In the data rows, zero lies at 4.5, halfway between 4 and 5.
Each row below has a hidden score, from 0 to 40, with 20 about the middle. What is it? The score is a weighted sum of the row's numbers plus the product of two more (or one squared), each taken from its middle value.
6|6|6|3|3|3|5|5|4|4|5|3|5|4|6|3|5|4|4|4|4|6|5|3|4 21
3|4|2|7|6|5|2|4|3|4|6|7|4|5|3|4|5|5|5|5|7|3|4|6|5 20
7|7|7|2|3|3|6|7|6|3|2|0|5|4|7|5|2|3|5|1|2|7|6|3|3 23
7|5|7|2|2|2|7|6|4|3|6|4|7|8|7|2|7|5|4|6|4|5|6|3|6 22
6|6|5|3|4|4|7|5|5|3|3|2|6|4|5|4|3|4|4|2|3|6|6|4|3 20
3|4|2|7|7|7|4|3|4|6|4|6|2|2|2|6|2|4|6|4|5|4|2|5|3 14
3|4|3|6|5|6|3|4|4|6|4|6|4|4|4|5|4|5|4|5|5|4|3|5|4 17
5|4|5|5|4|4|4|5|4|5|5|4|4|6|4|3|4|5|4|5|5|5|4|4|5 20
6|5|6|2|2|5|7|5|7|5|2|1|6|4|6|6|4|3|4|4|2|6|5|3|4 26
5|5|4|5|6|5|4|5|5|4|4|4|3|3|4|5|4|4|6|3|4|5|5|5|4 25
5|6|5|4|4|3|4|6|4|3|5|6|4|6|6|5|6|4|5|5|6|4|5|4|5 15
6|6|6|4|4|3|4|6|4|3|5|4|5|6|5|3|5|4|5|4|5|4|5|4|4 19
5|6|5|5|5|4|3|6|4|3|5|4|3|5|5|4|4|4|5|4|5|4|6|4|5 17
4|5|4|5|5|5|5|4|5|5|4|4|5|4|4|4|4|4|4|4|4|6|4|4|4 21
7|5|6|2|3|4|7|6|6|4|4|3|6|5|6|5|5|4|4|4|3|6|5|3|4 23
6|7|3|4|6|6|5|5|6|4|1|0|4|1|3|6|1|3|7|0|3|5|5|5|2 25
5|5|5|5|5|4|4|4|4|4|5|5|4|5|5|3|6|4|5|5|5|3|5|5|5 23
5|6|3|6|7|5|3|5|4|3|4|3|2|3|4|4|3|3|6|2|6|4|5|5|4 28
4|5|3|7|7|5|0|6|2|2|6|6|0|7|5|3|5|4|7|4|9|3|6|5|5 32
4|3|5|3|3|5|7|4|6|6|4|4|6|4|5|6|5|5|4|5|3|5|4|4|5 19
5|6|4|3|4|4|7|4|5|4|3|2|7|3|5|5|4|4|4|3|2|6|5|4|4 24
5|6|3|7|7|5|1|5|4|3|4|4|1|4|3|4|3|3|6|2|7|3|5|5|3 19
4|3|4|5|4|4|4|4|3|5|6|7|5|6|5|4|7|6|4|7|5|3|5|5|5 17
2|2|3|4|4|7|7|2|8|8|2|4|7|2|4|8|4|5|4|5|2|5|2|5|4 24
4|5|4|6|6|5|3|4|4|5|4|5|4|4|4|5|4|5|5|5|5|4|4|5|4 13
7|7|4|4|5|3|2|7|3|2|5|4|3|6|5|2|6|3|6|3|6|4|7|5|4 24
5|5|4|5|5|5|5|4|4|5|5|5|5|4|4|5|6|5|4|5|4|4|4|4|4 19
4|3|5|4|3|4|4|4|4|5|6|7|5|6|5|4|7|6|4|7|5|4|4|4|5 16
4|1|5|5|4|4|4|5|4|6|6|8|5|7|5|5|6|5|4|8|6|2|3|6|6 18
3|3|4|5|5|6|6|2|6|7|3|4|6|2|2|7|3|5|4|5|2|6|3|5|4 19
6|5|6|3|3|3|5|6|4|4|5|4|5|6|7|3|5|4|5|5|4|4|6|4|5 19
5|4|6|4|4|4|4|5|4|5|5|6|4|7|6|4|5|5|4|6|6|4|5|4|5 14
5|4|6|4|3|4|5|5|4|4|6|6|5|6|7|4|7|5|4|6|5|5|5|4|6 27
3|2|4|4|4|6|7|3|6|7|4|5|6|3|4|8|5|5|4|6|3|5|2|4|5 20
6|6|6|4|5|3|4|5|5|3|5|5|4|6|5|2|5|4|5|4|5|5|6|4|4 16
5|5|4|5|5|4|4|5|4|4|6|5|4|4|5|4|6|5|5|4|5|3|6|4|4 29
1|6|1|9|9|6|0|3|2|4|4|5|2|3|0|5|3|5|6|3|7|3|4|7|4 19
6|7|5|4|5|3|4|6|4|2|4|3|2|4|5|4|3|3|5|3|5|5|6|5|4 26
6|4|7|1|1|3|8|5|5|4|4|4|8|5|7|4|6|4|3|5|2|6|5|3|5 23
6|5|7|3|3|3|5|6|4|4|6|4|5|6|6|3|6|4|4|5|4|5|6|4|5 21
6|5|6|4|3|4|6|6|5|4|5|4|6|6|6|4|6|4|4|4|4|5|5|3|5 25
4|2|5|3|3|7|9|2|9|8|2|3|7|1|3|8|3|5|4|4|0|6|2|4|4 21
2|2|3|5|4|7|6|2|7|8|3|5|6|2|3|6|3|5|4|5|2|6|2|5|4 19
3|3|3|5|5|6|5|3|5|6|5|4|5|3|3|6|4|6|5|5|3|4|3|5|5 20
4|4|4|6|5|4|2|4|2|4|7|8|3|6|5|4|6|6|5|7|7|3|3|6|6 10
4|3|4|4|5|6|6|4|7|6|3|3|5|3|4|7|3|5|4|4|3|6|3|4|4 23
5|6|5|5|5|4|4|7|4|2|4|4|4|4|4|3|4|4|5|3|5|5|6|4|4 25
3|3|4|5|4|6|5|4|5|6|5|6|5|5|4|7|5|6|4|6|5|4|4|5|6 21
6|5|6|2|3|3|5|4|4|5|5|4|6|5|6|4|6|5|4|6|4|5|5|4|4 13
4|5|4|6|6|5|4|4|4|4|4|5|3|4|4|5|5|4|6|4|4|4|5|5|4 22
8|6|8|0|2|2|8|6|6|4|3|1|7|5|7|4|5|3|3|4|2|7|6|3|4 22
5|7|3|4|6|5|5|5|6|4|3|1|4|2|3|5|3|3|6|1|3|6|6|3|2 17
4|5|4|5|5|4|2|5|4|4|5|5|3|6|4|3|5|5|5|5|6|4|5|5|5 20
3|3|4|4|4|6|6|4|6|7|3|4|5|4|4|7|3|5|4|4|3|5|3|5|5 22
4|5|3|5|6|6|4|4|5|5|4|4|5|3|3|5|4|4|5|3|4|5|4|4|4 25
7|6|6|3|4|2|6|6|4|2|5|3|3|5|6|4|5|3|4|3|5|5|6|3|4 10
7|4|7|1|2|3|6|6|6|3|5|4|6|6|7|4|7|4|3|5|4|5|6|2|5 33
5|5|5|4|4|5|5|5|5|5|4|3|5|4|5|5|4|4|5|3|4|5|5|4|4 24
2|3|4|6|5|5|4|3|5|6|4|6|4|5|4|5|4|5|5|6|5|4|3|5|6 17
1|3|2|6|5|8|6|1|8|8|2|4|6|1|2|9|2|5|5|4|1|5|2|4|4 18
2|4|2|6|7|7|4|3|5|5|3|5|4|3|2|7|3|5|5|4|4|4|3|5|4 16
5|4|5|4|3|4|5|5|4|5|6|6|5|5|6|4|6|5|4|6|5|4|5|4|5 19
6|3|7|3|3|3|7|8|5|4|5|4|6|7|6|3|5|5|2|5|5|6|4|3|6 26
5|5|5|2|3|5|7|5|6|5|3|3|6|4|5|6|3|4|4|4|2|6|5|3|5 25
5|4|5|3|4|4|6|5|5|5|3|3|6|4|5|6|4|4|4|3|3|6|5|4|4 22
5|6|5|4|5|3|5|5|4|3|5|3|5|5|5|3|5|4|4|4|5|5|6|5|4 21
5|2|5|4|2|5|5|4|3|6|7|8|5|7|6|4|7|6|3|9|5|4|4|4|6 15
5|4|4|4|5|5|3|5|4|4|5|5|4|4|5|5|4|4|5|5|5|4|5|5|4 20
0|4|9|6|5|9|9|4|9|8|4|9|1|7|6|9|0|2|2|2|0|0|0|7|0 16
3|2|5|4|3|5|6|2|6|7|4|6|7|5|5|6|5|5|3|7|3|4|3|5|6 19
6|6|5|4|5|4|4|5|4|3|5|3|4|5|5|4|5|4|5|3|5|5|6|4|4 24
3|3|5|4|3|5|7|3|7|7|4|5|7|5|4|6|5|6|4|6|3|5|3|4|6 15
5|6|4|7|7|3|1|6|2|1|6|5|2|6|4|2|4|4|5|3|8|3|6|5|4 21
6|3|6|3|3|4|5|5|5|5|6|5|6|7|6|5|5|5|3|7|4|5|4|4|5 4
5|4|6|3|3|4|5|5|4|5|5|4|5|6|6|4|5|4|4|5|5|5|5|4|5 22
3|3|4|5|4|6|5|2|5|6|5|6|6|5|4|5|5|6|4|7|4|4|3|5|5 20
7|6|7|3|4|2|5|7|4|3|3|3|5|6|7|3|5|4|4|4|4|4|6|4|4 26
6|7|4|5|6|3|4|7|3|1|5|3|3|5|4|2|4|4|5|3|6|5|6|4|4 18
3|4|3|5|6|8|6|2|7|7|1|3|6|0|2|9|1|4|4|3|1|6|2|4|4 21
7|5|7|1|2|2|7|6|5|4|4|3|7|7|7|3|6|4|3|5|3|6|6|3|5 20
3|5|2|7|7|6|4|3|4|5|4|4|3|2|2|5|2|5|6|3|5|4|4|6|4 28
6|6|5|4|5|3|4|6|3|3|4|4|4|6|4|3|5|4|5|4|5|4|6|4|4 14
5|6|5|5|5|3|3|5|2|3|6|5|3|6|4|2|5|5|5|5|7|4|6|4|5 18
4|5|3|6|6|5|3|5|3|5|5|5|4|4|3|3|4|4|6|4|6|4|5|5|4 21
4|5|4|6|6|4|2|5|3|4|5|6|3|5|5|3|5|5|6|5|7|3|5|5|5 20
8|4|8|1|1|1|6|8|4|4|6|4|7|8|8|1|8|5|3|7|4|6|7|4|6 21
6|5|6|3|3|3|6|5|5|4|4|3|5|5|6|4|5|3|4|4|3|5|6|4|5 27
4|3|5|5|5|5|4|5|4|5|6|6|4|5|4|4|6|5|5|6|6|4|4|5|5 25
2|4|3|6|6|6|3|2|4|5|5|6|4|3|3|6|4|5|5|5|5|4|3|5|4 18
2|4|2|7|7|7|2|3|4|5|5|6|3|3|2|6|4|4|5|4|6|3|3|5|4 23
3|4|2|6|6|8|4|3|5|6|4|4|4|2|3|6|3|5|6|5|4|4|4|5|4 26
5|6|5|4|5|4|5|5|5|4|4|3|5|3|4|5|3|4|5|3|3|5|5|5|4 20
3|3|4|6|5|6|3|4|5|6|5|6|4|5|4|6|5|6|5|6|5|3|4|5|5 11
8|6|9|0|1|0|6|8|3|2|6|3|6|9|9|0|7|4|3|5|5|6|8|3|6 23
5|3|6|2|2|3|7|5|5|5|5|5|6|6|6|4|7|5|3|6|4|5|5|3|5 9
2|3|2|7|5|6|3|2|4|7|6|7|5|4|3|5|5|6|4|7|5|3|2|6|6 10
7|6|7|2|4|1|5|6|3|2|6|4|5|7|7|2|7|4|4|5|5|5|7|4|5 20
5|5|5|6|5|4|2|5|3|3|6|7|3|6|5|3|6|5|5|6|7|3|5|5|5 14
5|6|4|4|6|4|5|4|4|4|3|2|4|4|3|4|3|4|5|3|4|6|5|4|3 12
6|5|6|3|4|3|5|6|4|3|5|4|6|6|5|3|6|5|3|5|4|5|5|4|5 24
5|4|5|4|4|4|5|5|5|4|6|5|5|5|5|4|5|5|4|5|4|4|5|4|4 25
6|6|6|4|4|2|4|5|2|3|6|5|5|7|6|2|7|5|4|6|6|4|6|4|5 15
6|5|6|2|3|3|6|6|5|4|3|2|5|4|6|4|4|3|5|3|2|6|6|4|3 19
5|1|7|2|0|4|9|3|6|7|5|5|9|6|6|6|7|6|2|8|2|6|3|3|6 17
4|3|5|3|2|5|6|4|5|5|5|5|6|5|6|5|5|5|4|7|4|4|3|4|5 19
5|3|6|3|2|4|6|4|5|6|6|6|6|6|6|4|7|5|3|7|4|4|4|4|6 18
3|3|4|6|4|6|5|3|5|6|5|6|5|4|4|6|5|6|4|6|4|3|3|6|5 19
1|1|3|6|4|6|4|1|4|8|6|9|6|4|3|5|6|7|3|9|5|3|1|6|6 14
6|7|5|4|4|3|5|6|5|4|3|3|4|5|5|4|3|3|5|3|4|6|6|4|3 24
0|1|1|8|7|9|4|0|6|9|4|8|4|1|0|9|3|6|5|6|4|3|0|6|4 16
3|3|4|5|4|6|6|3|5|7|5|5|7|4|5|5|5|5|3|6|3|5|3|4|6 26
2|1|4|5|3|6|6|2|6|8|4|6|6|5|4|7|6|6|3|7|3|4|1|5|6 17
2|1|4|5|4|6|5|2|5|6|5|7|6|4|4|5|5|5|4|7|4|3|2|6|5 26
7|7|6|3|4|3|5|7|5|2|4|2|4|4|6|3|3|3|5|2|4|6|8|4|3 28
4|5|4|5|5|5|5|3|5|6|3|4|5|4|4|5|4|4|4|4|4|5|4|4|4 20
6|6|4|5|6|4|2|6|4|3|5|4|3|5|5|4|4|4|6|3|6|3|6|5|4 11
9|8|8|1|2|0|5|9|3|0|6|3|5|8|8|1|6|3|4|3|6|6|8|3|5 20
6|4|6|2|2|4|7|5|5|5|5|4|6|4|7|4|6|5|3|5|3|6|5|5|5 32
4|4|4|4|5|6|6|3|6|5|3|3|5|3|4|6|3|4|5|4|3|5|4|5|4 24
1|3|2|7|6|7|4|2|4|7|4|6|4|3|1|6|3|6|4|5|5|4|2|6|5 20
5|5|4|5|5|4|5|4|5|5|5|4|4|4|4|5|4|5|5|4|4|4|4|5|5 19
1|2|2|7|6|8|4|2|5|8|4|7|4|2|1|8|3|5|4|6|4|4|1|6|5 17
2|3|2|7|6|7|4|3|3|7|7|9|3|2|2|6|3|6|4|6|6|2|1|6|4 15
3|4|2|6|7|7|4|3|5|6|3|4|3|2|2|7|3|4|5|3|4|4|3|5|3 20
8|8|6|5|5|0|1|8|1|0|7|5|2|7|7|0|6|4|6|3|8|2|8|5|4 14
5|5|5|5|5|4|4|6|4|4|5|4|4|5|4|4|4|4|4|4|5|5|6|5|4 22
2|4|3|7|6|6|3|4|5|5|4|6|2|4|4|7|4|5|6|4|6|4|4|4|4 11
5|7|3|5|7|5|4|5|4|3|3|3|3|3|3|4|3|3|6|2|5|5|5|5|3 18
4|4|5|3|4|6|7|3|7|7|3|3|6|2|4|7|3|4|5|4|2|6|3|4|4 20
4|4|5|5|4|5|4|4|5|6|4|5|5|5|5|5|5|5|4|5|4|4|4|6|5 18
6|6|5|3|5|5|7|5|6|4|1|0|6|2|4|6|2|3|4|1|1|7|5|4|3 27
2|4|1|8|7|8|3|3|5|6|4|5|3|2|1|6|3|5|6|4|5|3|3|5|4 21
6|6|6|5|5|2|2|6|1|2|7|7|3|6|6|1|7|5|5|5|8|2|6|6|5 27
6|4|7|2|2|3|6|6|5|4|5|4|5|7|6|3|5|5|3|6|5|6|5|4|5 18
5|4|5|5|5|5|4|5|5|4|6|4|4|5|5|4|4|5|5|4|5|4|5|4|4 26
6|7|4|4|5|4|4|6|5|3|3|2|3|3|4|4|3|3|6|2|4|5|6|4|3 21
6|4|6|3|2|3|6|5|5|5|6|5|6|6|6|3|7|5|3|6|4|5|5|4|5 21
4|6|3|5|6|6|6|4|6|4|3|1|4|2|3|6|2|3|5|1|3|5|5|4|3 22
4|4|4|3|4|5|7|4|6|6|2|3|7|3|4|6|3|4|4|3|2|6|4|4|4 17
5|4|6|2|2|4|7|4|7|6|4|4|7|4|6|6|5|5|3|5|2|6|4|4|5 21
1|2|3|7|5|7|3|1|5|8|5|8|4|4|3|6|5|6|5|7|5|3|2|5|5 14
5|4|6|3|3|3|6|5|4|5|6|5|6|5|5|4|6|5|3|6|4|5|4|4|6 18
2|3|2|7|7|7|4|2|4|6|5|6|3|3|2|6|3|5|5|5|5|4|3|5|4 20
5|7|3|5|7|4|3|7|4|2|3|3|2|4|4|4|2|3|5|1|5|5|6|5|3 20
5|6|5|4|6|4|5|5|5|4|3|6|3|3|4|5|3|4|5|3|3|4|5|4|4 15
3|4|3|6|6|5|4|4|4|5|4|6|4|4|3|5|4|5|5|5|5|4|3|6|5 17
5|2|6|4|2|5|6|5|6|6|5|6|6|7|6|5|6|5|3|7|4|5|4|4|6 23
5|7|4|6|7|3|1|7|2|1|5|5|1|5|4|2|3|3|6|2|8|3|7|5|4 18
8|6|8|2|2|1|7|7|4|3|5|3|6|7|7|1|6|5|3|5|4|6|7|3|5 21
6|6|6|3|4|3|5|6|5|3|4|3|5|5|6|4|5|4|4|4|4|5|6|4|4 24
8|7|8|0|2|1|6|6|4|2|4|3|6|6|8|3|6|3|4|3|3|6|7|3|4 19
3|0|5|5|2|5|6|2|4|8|7|8|7|7|5|4|7|7|3|9|4|4|2|5|7 22
4|3|5|3|3|5|7|3|7|7|3|4|6|5|5|6|4|5|3|5|3|5|3|4|5 17
5|4|6|4|3|3|4|5|4|4|6|6|5|7|6|3|7|5|4|6|6|4|5|4|5 19
5|6|4|4|5|5|5|5|5|4|4|3|4|4|4|5|3|4|5|3|4|5|5|4|4 24
2|4|2|8|8|7|2|4|4|5|6|7|1|4|1|5|2|5|6|4|7|4|3|4|4 10
6|5|6|4|5|3|3|7|3|3|5|5|4|7|5|3|6|4|5|4|6|4|6|4|5 21
2|4|2|8|8|7|2|3|5|5|4|6|2|3|3|6|3|4|6|4|6|3|3|6|4 24
4|4|5|5|5|4|4|5|4|5|4|4|4|5|4|4|4|5|4|5|4|5|4|5|5 19
2|0|4|4|2|7|8|1|7|9|3|5|8|3|3|8|4|6|3|7|1|5|1|5|5 17
4|4|4|5|5|5|5|4|4|5|5|6|5|5|4|4|5|5|4|6|5|4|4|6|5 25
3|4|3|7|7|7|4|3|5|5|4|6|3|3|2|6|3|4|6|4|5|3|3|5|4 18
3|2|4|6|4|5|4|3|4|7|6|8|5|5|4|5|6|6|4|8|5|3|3|5|6 8
4|5|3|6|6|5|4|4|4|5|5|4|5|3|2|3|4|4|5|4|4|4|4|5|4 22
2|3|3|5|5|7|5|3|7|7|3|4|5|1|2|8|2|4|5|4|3|5|2|4|4 21
3|4|2|6|6|7|3|3|5|5|3|5|4|3|4|7|3|4|5|4|5|3|4|5|4 21
2|5|3|6|6|5|4|3|5|6|3|5|4|3|3|5|4|5|5|4|4|4|3|5|5 13
1|2|3|7|5|7|5|1|5|7|5|6|5|3|2|7|4|6|4|6|4|4|2|6|5 21
6|5|6|2|3|2|7|6|4|4|5|3|7|6|6|3|6|4|4|5|4|6|6|4|5 18
2|5|2|7|7|7|2|3|4|6|4|6|4|3|3|5|3|5|5|5|5|3|3|5|4 10
4|4|4|5|5|5|4|4|4|5|5|6|4|5|4|4|5|5|4|5|4|4|4|5|5 22
7|6|7|2|3|2|5|6|5|3|4|3|6|6|7|3|5|4|4|4|4|6|7|3|5 20
5|5|4|5|4|5|4|6|6|5|3|4|3|4|5|6|4|4|5|3|5|5|5|4|4 22
2|5|1|9|9|7|1|4|3|5|5|7|1|3|2|5|2|4|6|4|7|1|3|6|4 13
5|3|5|4|4|4|6|4|4|5|6|5|5|5|4|3|5|5|4|6|5|5|4|5|5 18
6|4|6|3|3|4|4|6|5|5|4|4|4|5|7|5|5|4|5|4|4|4|5|4|5 17
6|4|5|4|4|4|4|5|4|4|5|5|4|6|6|4|6|5|5|5|5|3|5|4|5 16
4|4|5|5|4|4|4|3|4|5|5|6|5|5|5|4|5|4|4|6|5|4|4|5|5 19
5|7|4|4|6|5|5|4|6|4|3|2|4|2|4|5|2|3|6|1|3|5|5|4|2 21
5|4|5|3|3|4|5|5|5|5|5|5|5|5|5|4|4|4|4|5|5|5|4|4|5 16
4|5|4|5|6|5|4|4|5|5|3|4|4|3|3|5|3|4|5|3|4|5|4|5|4 18
6|5|5|4|3|2|3|5|2|3|7|6|4|6|6|3|7|5|4|6|7|4|5|5|6 15
7|3|9|1|0|3|8|6|5|5|6|4|8|7|8|3|7|5|3|7|3|5|5|2|5 31
6|5|6|2|3|3|6|6|5|4|4|2|6|5|5|3|4|4|4|3|3|7|6|3|4 17
5|6|4|6|6|5|2|6|4|3|5|4|3|5|4|4|4|4|5|3|6|4|5|5|4 19
2|3|2|7|6|7|2|4|6|6|5|7|2|4|4|7|4|5|6|5|6|3|3|5|5 20
5|5|6|3|3|3|4|6|3|4|5|5|4|7|6|3|5|5|4|6|5|4|5|5|5 15
3|3|5|5|4|5|6|3|4|6|4|4|5|5|4|5|4|5|3|6|4|6|2|6|5 24
5|4|5|3|3|5|7|4|7|6|2|3|6|3|5|6|4|4|4|5|2|6|4|4|4 22
6|6|5|4|5|4|5|6|5|3|4|3|5|4|5|4|4|3|5|3|5|5|6|3|4 28
